Each row has a name. After each piece below comes the name of the row it's from, unless a question asks for something else. Each question is about the rows just above it.

[-0.90,  5.44,  4.24,  3.14, -6.92, -7.69,  0.92,  9.39] : <126>
[ 0.91, -0.49, -0.41,  2.24, -2.57, -0.64,  0.50, -5.36] : <77>
[ 0.91, -0.41, -5.36, -0.64,  2.24, -1.21, -0.49,  0.50] : <73>
[ 4.23,  4.23,  9.22,  1.20, -2.54,  4.23, -2.54,  4.23] : <85>
[ 0.91, -0.41, -5.36, -0.64,  2.24, -2.56, -0.49,  0.50] : <149>
[ 0.91, -0.41, -5.36, -2.56, -0.40, -2.56, -0.49,  0.50] : <138>
How many times does <85> hold [4.23]? => 4
[ 0.50, -0.49, -2.56,  2.24, -0.64, -5.36, -0.41,  0.91] is which row reordered? => <149>
Is [-0.64, -5.36] printed in one of the named rows, side by side and in this order? => no
Is [ 3.14, -6.92, -7.69,  0.92,  9.39] printed in one of the named rows, side by side and in this order? => yes
Times [-0.41] occurs in <138>: => 1

[-5.20, -0.26,  3.16, -1.44,  3.33, -2.29, -3.01,  4.67, -3.36,  4.06,
 -3.31, -5.03,  4.56,  1.73,  5.47, -2.19,  4.08, -3.37, -3.78,  3.55,
  3.75, -4.74, -0.05,  3.85, -3.85] -> <48>
[-8.06,  5.80, -0.97, -6.66,  4.19,  3.72, -7.21, -3.62, -0.90, -1.75,
  4.07,  5.36, -3.21, -6.57,  7.01,  4.37, -8.56,  4.89,  4.83, -2.16,
  1.71, -3.95, -6.91,  5.13, -3.64] -> <106>
[ 3.66, -1.05,  0.30,  3.21, -1.85, -1.07,  3.38,  1.42,  0.83, -1.35,
 -0.88, -0.79,  1.05,  0.68, -1.08, -0.56,  3.87, -1.69, -1.84,  2.25,
 -0.23,  2.59,  0.31, -2.01, -0.21] -> <27>
[-4.74,  4.67, -5.03, -3.85,  3.33, -1.44, -3.37, -3.36, -2.19,  3.16,
  3.75,  4.06, -5.20, -0.05,  5.47,  3.55, -3.78,  4.08,  3.84, -2.29,
 -3.01, -3.31, -0.26,  4.56,  1.73] -> <148>
[ 7.96, -3.77,  0.08,  6.83, -4.80, -3.46,  7.88,  3.43,  0.75,  1.70,
 -2.65, -3.23,  2.22,  7.18, -4.23, -2.47,  9.39, -4.51, -5.44,  2.19,
 -1.59,  4.03,  6.73, -5.40,  4.13] -> <158>
[-3.29,  4.55, -2.12, -1.97,  1.91,  0.65, -2.08, -1.34,  0.73, -2.98,
  2.46,  0.30, -2.25, -7.00,  0.62,  1.19, -3.23,  1.01,  6.38,  2.91,
 -0.97, -0.03, -7.24,  3.67, -4.09] -> <21>
[-3.19,  1.37,  5.61, -2.66, -0.31,  6.85, -3.55,  0.33,  1.64, -5.70,
  0.41,  2.28,  2.99, -6.05,  2.75,  1.53, -4.35,  0.36, -0.90, -0.30,
  6.66, -0.53, -6.67, -0.89, -5.50] -> <25>
[ 2.51,  0.38, -3.80,  1.63,  2.93, -4.19,  0.76, -2.05, -0.80, -2.13,
  1.06,  3.81, -3.08, -2.93,  4.79,  2.53,  1.07,  3.60,  0.67,  2.42,
 -3.47,  2.13, -2.97,  2.90, -2.26] -> <19>
[ 1.40,  0.73,  3.61,  2.22, -3.21,  3.29,  2.29,  2.97,  3.34, -5.72,
 -1.05, -4.26,  3.61, -5.51, -5.42, -2.39,  1.62, -4.58,  1.80,  5.08,
  3.05,  3.25, -6.05, -2.43, -4.81] -> <161>
[ 7.78, -2.22, -3.45,  6.46, -0.60, -6.37,  6.31,  0.86,  0.44, -1.69,
 -1.23, -0.79, -0.96,  0.33, -1.11, -0.67,  7.29, -0.77, -1.10,  5.29,
 -4.74,  5.35,  0.26, -0.60, -0.44] -> <162>
Put [-5.20, -5.03, -4.74, -3.85, -3.78, -3.37, -3.36, -3.31, -3.01, -2.29,
 -2.19, -1.44, -0.26, -0.05,  1.73,  3.16,  3.33,  3.55,  3.75,  3.84,
  4.06,  4.08,  4.56,  4.67,  5.47] back in order: which row is it? => <148>
Among the named rows, does one hold [ 5.80, -8.06] next to each other, in this order? => no

